In the data rows, the value 128 means zero.
Here are some points, each followed by its number:
[117 152 101 110 137 103 147  67 197 122 122  91 133 179  78 119] 0
[127  53 178 169 111 102 123 167  77 103 132 180 146 112 148 119] 1
[135 129 119 119 121 127 213 110 116 212  77 106  88 104 155 153] 2
[124 116 107  93 105 101 147 142 138 142 105 101 106 119 127 122] 3
[158 147 138 227 123 138 120 110  41 109  92 153 164 100 138  97] 4
[147  88 255 147 116 133 135 137 167 131 143  85 119 118 140 205] 5
[ 67 124 108 120 127 113 117 107 164 128 135  90 120 100 203 144] 6
[124 113 166 107 105 125 103 135 117 101 137 137 164 184 138 113] 7
[ 91 160 122 129 137 119 147  70 159 139 106 111 126 149 161 136] 8
[101 114 101  94 125  87 171  84 158 129 111 112 116 113 121 112] 9
[165 146 130  29 113 148 173 136 112 147 142 195 146 118 161 125] 10
[151 132 157 140 119  87 106 127 113 147  83 126 139 134 115 108] 11
[133 127 109 134 119 164  87  16 167 144 130 168 125 150 110 128] 12
[116 144 132 119 106 114 136 133 118 123 152 128 100 116 111 113] 13
[115  83 159 101 132 167 133  84 151 154 131 127  98 181 161 142] 14
[122 163 117 120 134 148 126 106 129 187 114  88 138 130 126 177] 15
[109 130 121 116 103 138 124  96 181 164 113  65 135 146 113 144] 16
[101 139  98 155 169 122 103  49 183 161 154 140 129 115  84 138] 17
Which point above is nearest to each new point, looking only along the 4 directions in which the numbered points spread most? Its number follows each.
[ 67 136  43  88 160 132  87  53 195 134 114 110 100 159  97 164] 0
[130 118 139 125 125 115 108  92 154 125  96  91 111 134 103  99] 8
[242 116 135 123 116 142 120 163  15 123 103 134  97 247 120 120] 1
[148 148 154  95 162 122 154 159 157 167 151 112 151 121 112 123] 3
[181 105 180 185 121 115 133 177  79  77 128 135 186  76 135 124] 1
[255 117 156 172 122  91 102 165  68 136 108 141 160 134 143 120] 1
[ 87 145  61 154 103  92 113 109 139 136  83  94  96  76  99 119] 15
[ 93 132 119 160 131 111 138 167  85  70 162 110 162 153 133  98] 11
[ 72 112 103  95 126 125 112  94 157 132 150 108 119 128 115 125] 8
[155 124 134  63  92 129 142 109 117 194 116 147 132 116 138 137] 3
[ 59 159 112 120 131 103 140 125 169  81 144 144 136 118 123 106] 13
[ 96  48 105 167 255 143  93 164 111 112 111 128 125 116 120 133] 11
[125 152 151 169 145 137 126 100  56 115 135 169 166  80 150 144] 11
[ 14 140 122 118 209 165 148 111 155 129 159 198 111 160 127 125] 12
[112 120 101 131 119 143 123 107 154 137 126  73 113 160  56  95] 8
